Rotation paths and how fast each direction turns (degrees per step)
Each turn is a multiple of 5 degrees from 10 to 175, or 0.
Each row of a path follows its step; steps can be skipped.
Path 1:
step 1: [  4 -10  -6  -3   5   9 -14  12 -17   0   5   4 -20  -9  16  -5 -13 -11
  24   9   5   1  -7  -8   2  15  -5  13   5   5  11 -17  -7   7 -15   0
  -8  -4   3 -13  -3  12  11   9   4 -11 -22  29  -9  11 -11 -24  -9 -15
 -22 -23  -6   4  38  -4   7 -18   5   3  21  19  -7   5   2   0   4   2]
step 2: [-24 -15   2   4 -27  -7  -1   3  20  -4   8  19  -3 -15   7 -13  -7   3
  13  -7   0 -17  -5  15   2   1  -2  19   8 -17  -7   2 -15  27  10 -22
  28 -18  -7 -10   3  16  -2   9  -9 -21   7  12  -9   5  10  -2  27   8
  -9  -5 -10  -2  -7 -10  10  -4  -9 -24  -7  -4 -12  14   1   5  -3  -8]
step 4: [  6  -8   3   2  -6   2  -9  19  10 -12   8   4 -14 -23  -5  -6 -14   8
  12 -20  13  18  12  13  14  14   2  19 -12  14 -16 -17   1  11  -4   7
  -8   5  -8  11  -5  10   5  15   4  -4 -13  11 -18 -32  -1 -11   1 -18
 -17  -3 -14 -11   7  10  31  -5  -2 -15   3   4 -14 -12  21  11 -15  -2]
step 10: [  0  -3   1 -15  -3   6  -3 -14  14  -6  11  16  -8 -10  19 -15  -3 -12
   2   6  -2 -24  -4  -1  -7  -2  -5  24  -5   5  -3  13 -13  18   0 -11
  -5 -21   3  32  14  -7   8  33   0  -2 -11  24  -7  -1  14   4  -8   9
 -13 -15  -4  10  23 -16   8  -3  -6 -21   1 -17 -22  10   2  19 -13   9]
step 15: [ -4 -10 -17  -2   6  -9  16  13  -8   0  19   1 -16 -24 -13  -2 -18 -16
  27 -24   5   3 -20  11  -2  14   7  20  -1  25  -5 -13   9  -4   0 -13
  -4   6  12  -5  -4  23  -2   1 -11  -4  -5  -2  -7   7  -1  -9   7  -9
  -7  -3 -22   1  17  13  -5 -10   7 -12  10 -20 -17  -3 -10 -18   6  22]
step 16: [  6  -9 -10   6  -7 -15  -3   0  33   0  18   5  -1   8  -7   8  -1 -24
  -6  -3  -2 -14 -13  21  -6   3   8   4   2 -16 -20  -9  -9  21 -13 -11
   5  -5 -24 -15  -3 -12   2 -12   9  14  17  18  -9  15   3  -4   9  12
 -18  -7 -20 -20  14  -8  10 -26  -5   1   6  -1  -5   1 -10  26 -12  -5]
step 25: [  1   7  -7 -19   4   4  14  -1   8   0  16  10  16  -7 -16 -10   6   6
   4   4  16  -3  -4  38  -9  13  17  12   3 -30  -4 -17   9  -2  -3 -15
   5  -1  -5  12 -19   8 -25  19  -8  11   8   6  -7  -4   2 -13  28 -14
  -6   4  21 -16   4 -12   4  -6   3   0   5  -1 -12 -11   8  27  -2  17]
step 30: [ -6  12   5  21 -27   3  -5  26   8   1   2  15  -7  -6 -16  -7  -2 -17
  15   0   9  -6   0 -13  13  23   2   4 -14  -3   3 -11 -22   1 -12  -4
  15   9 -23 -13  -3   0 -14  -6   0  -5 -14  19  -4  16 -19 -16  -9 -16
 -23  -4 -11  -5   7  -5  -9 -30   0   1  -8  -9   0  -8  13  15 -22 -14]
step 32: [-16   1 -13  21 -32  -4   0  10 -16 -15  36  -6  -8 -11 -22 -18   0 -22
  25  -3  -2  10  -9  16  -5   0 -10 -10  -4  14  -2   0 -17   0   2   6
   7  -9   6  -3  13   9   9  11  -7 -10  -4  -4  -8  12  23 -12   2   5
 -14   9  -1 -12   4  10  16  -9 -19 -12   4 -12 -22  -7   2  -7  11  17]
Speeds:
[ 3 -3  1  0  7 -4  0 -4  1 -5  2 -5  3 -2  1  3 -1  2 -4  3  2 -3  2 -2
  0  2 -5  1  1 -1  0 -1  1  4 -7 -1 -1 -1 -1 -1 -3 -4  4  3  5 -3  7  2
 -4  3  2 -2 -5  1 -1 -2  3  0  4  0 -3  1  1  3  0  5 -1  1 -2  6  2  1] : 170
[-1 -2  4 -3  1  1  1 -3  0  2 -3  0 -2  3 -1 -3  5  0  0 -6  5 -2  0  4
 -1 -4  3  2 -1  1  3 -4  1 -3  2  0  7 -3  1 -3 -3 -2  1 -3  8 -2  0 -1
 -2  2  6  1  3  2 -3  2  2  2  2 -6  2  3  2  4 -3  0  0  4  4  1 -3 -1] : 125
[ 1 -3  7 -3  0  0 -5  2  0 -1  4  2  2  0  3  0 -4 -3  3  2  6  1  1 -8
  4 -1  2  2 -1  1  8 -3  1  2 -3  1 -2  0  3  2 -5 -4  0 -2  4  2 -1  2
  5 -6 -4 -1 -1 -2  2  1 -1  0 -1 -1 -3 -2 -3 -3  1  1  0  2  6 -2  0 -3] : 110
[ 1  0  0 -2  1 -9 -1  1  0  3  2  6  0  1 -4 -1  1 -6  1 -1 -5  0  1  1
 -1  1 -1  4 -3 -1  6 -1  7 -1  0  5 -2  6 -2 -2  0  3  1  1 -2 -1  2 -3
  1 -2  3  0 -5  7  0 -3  1  1  0  4  6  2 -1 -1 -1  3  0  1 -1  2 -2 -3] : 90
[-2  1  1  1 -1 -2  3  1 -5 -2 -3  2  1  3  0 -1 -3  2  5 -2  1  0  6  0
 -4  0 -2  0  1  3  4 -3 -3 -5  3 -3 -1  2  5 -3  2 -4  5  3  0  0  0 -2
 -4 -3  1  1 -1  3 -1  6 -4 -4  0  6 -5 -4 -2  0  3  1  4  1 -3  2  2  6] : 125
[ 1  0 -2  9  0  4 -2 -6  1  4  1  1 -1  4  0 -1 -3 -3  1  0  2  2 -4  4
  1 -4  0 -5  1 -2  1 -2  2 -3  1  0 -1  2  5 -1  1 -5 -1  0 -1  1  1  6
  3  1 -6  2 -4  1 -1 -5 -5  3  2 -3  2  1 -3  2  1  7  3  2 -2  1 -1  3] : 170
[-1  2  4  0 -1  1 -1  1 -5 -3  1 -4  3  3 -4 -1 -1 -2  1  6  2  0  1  3
 -3  0 -3 -2  2 -4  3  1  2 -4  0  2 -4 -1  3  5  1 -3 -1  2  0  2 -1  0
 -4 -3  5  4  3 -1  1 -3  0  2 -2 -3  1  6 -5 -3 -5 -5 -9 -3  0  2  1  3] : 100
